In the data rows, the value 128 means zero.
Here is a table of points, one per row:
[127 173 233 223 147 216 134 166 151 116 101 127 148 132 112 121  89 104
 112 118  97 119 125  81 129 137 128  85 108 124 142 104 104 114 102  88
 163 122 142 110 134 111 216 208 235 158  94  91 134 122 126 137 121 124
 115 129 106 102 132 115 121  98 125 116]
[107 128  83 127 134 149 120 105 133 119 133 133 143 150 130  88 135 134
 125 111  74 118 145 111 105 132  87 154 173 157 197 159 118 122 112 121
 102 121 121 115 121 111 114 128 115  84 117 116 107 147 131 116  90 125
 147 126  97 138 123  74 130 175 255 255]
[126 125  99 130  98 130 115 102  86 130 117 128 112 156 100 114  89 102
  98 109  95 125 119  80 113 155 100 193 208 196 210 160 181 122 120  86
 100 134 160 105 140 100 140 136 168 198 190 178 200 161 126 118  97 110
 121  90 120 130 128 109 122 120  75  99]
[196 148 156 135 126 126 105  97 146 153 136 119 135  80 131  99 123  99
 101 126  31 127 119 153 102 152  97 126 125 110  90 153 135  89 142 151
 122 162  64 195 178 187 151 179 139 130 111 133 167 130  79 111 111  93
 143 124 116 128 121 107 137 107 106 175]
[108  96 155 136 131  82 117 137 165 103 138 122 118 120 135 123  93 140
  93 145 182 150 221 106 144 112 146 109 110 137 113 145 128 107 120  93
 150  99 101 111 106 113 105 128 106 121 149 141  55 136  51 105 183 166
 153 132 210 160 144 167 116  79  84 151]
[107 104 133  86 125 167 133 102  92 141 131 130 121 166 165 255 155 144
 146 118  79 104 110  72 118 204  80  91 115  83 129 118 106 100 125 140
 181  84  91 106 112 107 108 105 113 108 101 131 154 166 154 147 213 182
 155 126 181 129 122 105 126 128  94 132]
[142 130  95 104 116 112 122 113 118 144  92 112 108  91 120 108 133 173
 149 193 209 168 106  93 121 165 127 118 104  98 105 117 137 105 119  77
  87 129 144 102 138 121 120  97 106  84 128 126  46 139 120 151 195 168
 111 236 180 137 131  98 125  85 125 136]
[213 114 149  99 132 105 124 155 125 149 130 133 128 149 106  85 107 131
 131 102  92 113 124  78 124 145  64  96 106 127 111 132 157 120 123 254
 233 255 197 155 164 139 123 137  96 123 133 127  98  86  90 126  94 135
 124 100 121 131 129 127 126 144 121  93]
[123 124 107 105 121  63 138 147 109 154 156 135 139 126 148  84 168 130
 143 166 242 153 127 169 109  94  90 125 121  73 159 121 105 114 130 120
 144 119 115 119 117 128 174 162 217 255 111 107 122 152  83 126  83 108
 120 110 121 122 123  80 122 127 109 124]
[118 143  91  98 134 187 117 141 125 133 141 127 109 111  94 138 111 121
 129 164 217 160 157 159  97 113  88 145 133  77 109 107 129 100 128 120
 138 130 124 123 124 110 127 138  94 100  87 136 121  99 124 102  73 121
 136  86 143 140 152 255 153 122 148 165]
[123 159 116 130 111  47 120 131 119  82 124 122 136 133 127 121 173 166
 159 195 193 153 109  83 109  97 139  68 122 108 140 133 131  96 112 146
 143 111 106 131 116 117 124 117 111 132 197 166 236 153 190 139  92 117
 106  88 111 142 126 116 133  97 131 103]
[120 167 206 239 210 190 148 141 140  82 126 134 125 124 118  96  97 124
 121 123 116 121 102 116 153 136  94  99 124 118 122 113  97 106 122 117
  62 121 202 237 147 156 127 116 104 131 131 121  73 141 115 118 110 111
 133 108 111 106 117 105 131 130 119 120]
[125 110  64 119 110 152 129 184 123 126 110 138 109 166 110  92 116 101
 141 101 116  98 175 153 150 165 255 126 176 136 106 150 116 107 118 127
  97 108 155 197 144 179 136 137 139 121  85 126  87 124 121 117  77  92
 104 137 107 148 123  90 125 114  92 126]
[126 126 104  94 110 108 117 141 102 140 100 118 125 128  99  95 130  94
 104 149 217 166 234 139 176 129  90 132 124 126  89 113  99 133 107  86
 141 124 114 121  97 150 118 112 102  99 132 112 160 135 240 158 224 138
 136 110 115 107 106  90 117 116 124  87]
[115 127 138 105 126  98 131 120 101 130 100 125 149 132 129  88 116 104
 121 106  99 116  86 121 135 134 159 177 224 181 162 121  91 100 135 100
 181 101  77 118 125 116 138 112 114  94 129 116  96 148  77 125 117 105
 108 180 101 124 128 255 162 234 168 113]
[121 124 130 112  82  97 131 165 158 203 206 175 212 187 163 193 111  85
 116 109  76 118  91  85 114 115 108 124  96 125  76 112  94 115 103 146
   8 114 145 118 121  98 119 112 107  95 124 120 113 118 171 149 203 185
 132 190 162 136 131 120 119 144 112 108]
[123 114 113 132 104  83 134  95 113 111 113 123 128  96 134 119  93  90
 114 121 179 143 208 170 221 170 180 108  67  85 127 128 145 107  99 113
 109 115 105 110 152 104  99 107 139 108  89 105 124  82 107 139 111 112
 114 128  97 126 141 198 163 227 185 130]
[116 107 118  97 112 127 127 104 116 125 117 121 143 118 129 102  84 144
 120 133 208 157 172 255 152 160 157  88  98 140 115 127  73 107 148 159
  83 101 129 108 134 121 131 134 116  65 197 175 219 168 156 118 104 123
  91 104  97 105 110  98 112 127 108 137]
[110 113  90 117 115 148 121 127 127 140 145 131 161 146 195 255 146 139
 123 121 121 115 123 148 123  36 107 116 106 129 142 126 164 112 131 109
 187 194 206 218 143 162 102  94 113 112 114 112 112 132 118 119  87 122
 104 127  99 109 123 121 128 122 110 112]
[113 120  76 166 113  85 130  79 133 135 130 124 130 192 140 236 205 171
 140 126 118 134 101 163 102 164  94 141 114 128 121 118 117 121 123  94
 158  98 103 177 176 177 170 175 166 133 148 123  42  81 121 122 113  96
 137  79 101 127 125 113 113 105 129  99]
[114 134 116 225 171 224 164 213 198 149 146 131 128 103 124 116 102 105
 111  91 107 111  94  99 119 117 121 155  85 118  80 118  98 116 104 102
 166 147  90  93 139 138 104  91 126 162 175 155 208 193 158 136  94 108
 131 139 126 126 129 130 118 102 140 105]
[244 165 103 143 100 136 141 113 119 135 125 130 118 124 137 127 105 120
 117  92 123 109 108  89 152  84 132 121 126 122 131 125 159 255 221 211
 112 152  88 113 109 105 121 115 153  71 150 119  88 152 114 134 116 104
 122  82 120 131 131 120 125 139 107 142]
[114 148 167 120 196 164 171 188 226 180 143 134 114 114 139  89 109 110
 123 116  69 115 104 143 141 124 118 141 117 102 125 115 162 104 161  78
 124  90 141 110  97 136 122 140 159 122 194 160 182  66 139 124  99 126
 138  96 110 139 121  92 134 117 119 126]
[129 113 153  80 124 151 115 146 138 115 135 128 125 138 151 160 204 176
 136 154  95 122 110 149 126 149  96  86 126 123 120 138  96 146 128  36
  55 140 153  90 111 149 114 120  95 143 131 113 141 133  89 121 104 111
 105  58 121 155 153 255 152 178 140 142]
[102 139  97  99 166  68 127 118 139 126 144 127 121 125 145 223 159 168
 165 124 110 123 128  93 136  86 136 152 122 138  80 143 152 109 114 150
  13 147 121 105 119 135 202 210 195 187 108 136 133 144 100 117  69 117
 120 149 115 141 115 103 133 123 136 116]
[117 122 149 128 146  49 108  90 107 147 133 121 103 164  99  84 118  99
 128  90  86  97 177 209 166 129 214 108 101 117 127 105 118 109 133  94
  85 161 105 111 117 111 114 106 131 107 114 125 118 145 141 116 197 158
 190 160 181 132 148 168 123  91 119 103]
[116  87  44 112 132 175 106 111 136  83 134 110 135 116 126  84  76 120
 104 108  79 102 103 128 112 137 182 176 214 146 147 125 146 106 147 161
 116 119 130 108 116 118 116 119 107 219 134 121 122 108 173 152 236 210
 132 140 156 128 120 128 135  96 122 110]
[103 225 254 229 202 198 124 159 137 124 147 128 131 137 124 112 128 112
 121  98 133 120 119 179 100 113 110 125 127 114 118 143 199 196 158 179
 143 117  87  91 120 115 107 106  95  97  86 120 110  96 130 130 120 110
  87 140 113 142 121  91 122 139 111 113]
[107 120 102 127 109 143 134 116 104 129 106 117 110  95 124  83 114 116
 114  93  93 113 106 129 102 106  69 140 125 169 255 175  86 136 108 139
 107 124 113 132 128 135 119 132 111 107 100 107 132 107 164 152 203 173
 149 222 191 151 155 138 122  95  94  86]
[137 101 203 115  99  76 137 116 113 150 113 129 115 109 117 138  93 109
 124 109 119 115  95 129 116 117 146 146 175 208 214 150 122 108  98 137
 152 110 126 108 113 143 108 109 104 179  98 122 102 115 151 132  98 108
 126 109 136 102 126  96 133 182 255 212]
[ 96 152 138  82 106 103 136 124 112  92 135 132 136  89 127 105 125 114
 122 124  61 134 138 122 168 148 255 225 175 127 121 109 101 156 126 125
 194 205 196 175 144 121 120 120  97 127 116 111  96 134 104 133 119 114
 119  73 116 117 124  96 109 111 102 132]
[136 128 122 100  98 159 134 112  97  51 111 131  97 108 120 121 190 174
 164 160 192 142  82 168 113  70  95 127 125 121  73 115 134 101  78 104
 140 102 125 120 131 120 125 112 140  51  99 114 143  98 146 143 228 185
 163 138 205 130 137 104 116 150 117 104]
[ 84  77 154 129 105 114 132 113 118  99 108 122 140 134 125 155 195 167
 160 187 245 152 109  88 119 159 139 129 124 145 116 104 208 230 206 206
 109 143 123 111 128 120 104 110 106 111  82  99 124 112 116 120  87 119
 150 117 101 106 125 100 123  88 121 117]
[189 112 107 108 141  75 131 141 122 120 130 131 121 109 125  88 108 102
 123 125  45 123 116 127 100 126 101 115  96 122  89 136 194 255 180 199
 211  66 171 114 110 135 143 132 132 106 122 136 112 161 114 124 101 111
 139 161 112 117 123 152 132 113 131 130]
[135 104 118 127 125 174 106  71 130 166 123 131 105 112 115 136 184 191
 182 176 166 146 137  91 111 103 149 113  90 150  98 123  75 129  99 110
 163 114 111 124 109  91 115 124 131 221 209 178 206  95 140 103 110  91
 119 187  85 112 117 116 121 154  97 155]
These points spread out most along one direction. For each point below, how far along it does it lie, from 0 to 99? 50 is the average, and the first point above lies past it. One standard deviation of the points above along it is 16.
[196 148 156 135 126 126 105  97 146 153 136 119 135  80 131  99 123  99
 101 126  31 127 119 153 102 152  97 126 125 110  90 153 135  89 142 151
 122 162  64 195 178 187 151 179 139 130 111 133 167 130  79 111 111  93
 143 124 116 128 121 107 137 107 106 175] 71
[103 225 254 229 202 198 124 159 137 124 147 128 131 137 124 112 128 112
 121  98 133 120 119 179 100 113 110 125 127 114 118 143 199 196 158 179
 143 117  87  91 120 115 107 106  95  97  86 120 110  96 130 130 120 110
  87 140 113 142 121  91 122 139 111 113] 72
[142 130  95 104 116 112 122 113 118 144  92 112 108  91 120 108 133 173
 149 193 209 168 106  93 121 165 127 118 104  98 105 117 137 105 119  77
  87 129 144 102 138 121 120  97 106  84 128 126  46 139 120 151 195 168
 111 236 180 137 131  98 125  85 125 136] 19
[107 128  83 127 134 149 120 105 133 119 133 133 143 150 130  88 135 134
 125 111  74 118 145 111 105 132  87 154 173 157 197 159 118 122 112 121
 102 121 121 115 121 111 114 128 115  84 117 116 107 147 131 116  90 125
 147 126  97 138 123  74 130 175 255 255] 60
[107 120 102 127 109 143 134 116 104 129 106 117 110  95 124  83 114 116
 114  93  93 113 106 129 102 106  69 140 125 169 255 175  86 136 108 139
 107 124 113 132 128 135 119 132 111 107 100 107 132 107 164 152 203 173
 149 222 191 151 155 138 122  95  94  86] 38
[123 124 107 105 121  63 138 147 109 154 156 135 139 126 148  84 168 130
 143 166 242 153 127 169 109  94  90 125 121  73 159 121 105 114 130 120
 144 119 115 119 117 128 174 162 217 255 111 107 122 152  83 126  83 108
 120 110 121 122 123  80 122 127 109 124] 46
[137 101 203 115  99  76 137 116 113 150 113 129 115 109 117 138  93 109
 124 109 119 115  95 129 116 117 146 146 175 208 214 150 122 108  98 137
 152 110 126 108 113 143 108 109 104 179  98 122 102 115 151 132  98 108
 126 109 136 102 126  96 133 182 255 212] 60
[123 114 113 132 104  83 134  95 113 111 113 123 128  96 134 119  93  90
 114 121 179 143 208 170 221 170 180 108  67  85 127 128 145 107  99 113
 109 115 105 110 152 104  99 107 139 108  89 105 124  82 107 139 111 112
 114 128  97 126 141 198 163 227 185 130] 39
[ 96 152 138  82 106 103 136 124 112  92 135 132 136  89 127 105 125 114
 122 124  61 134 138 122 168 148 255 225 175 127 121 109 101 156 126 125
 194 205 196 175 144 121 120 120  97 127 116 111  96 134 104 133 119 114
 119  73 116 117 124  96 109 111 102 132] 62
[120 167 206 239 210 190 148 141 140  82 126 134 125 124 118  96  97 124
 121 123 116 121 102 116 153 136  94  99 124 118 122 113  97 106 122 117
  62 121 202 237 147 156 127 116 104 131 131 121  73 141 115 118 110 111
 133 108 111 106 117 105 131 130 119 120] 71
[189 112 107 108 141  75 131 141 122 120 130 131 121 109 125  88 108 102
 123 125  45 123 116 127 100 126 101 115  96 122  89 136 194 255 180 199
 211  66 171 114 110 135 143 132 132 106 122 136 112 161 114 124 101 111
 139 161 112 117 123 152 132 113 131 130] 67
[115 127 138 105 126  98 131 120 101 130 100 125 149 132 129  88 116 104
 121 106  99 116  86 121 135 134 159 177 224 181 162 121  91 100 135 100
 181 101  77 118 125 116 138 112 114  94 129 116  96 148  77 125 117 105
 108 180 101 124 128 255 162 234 168 113] 55
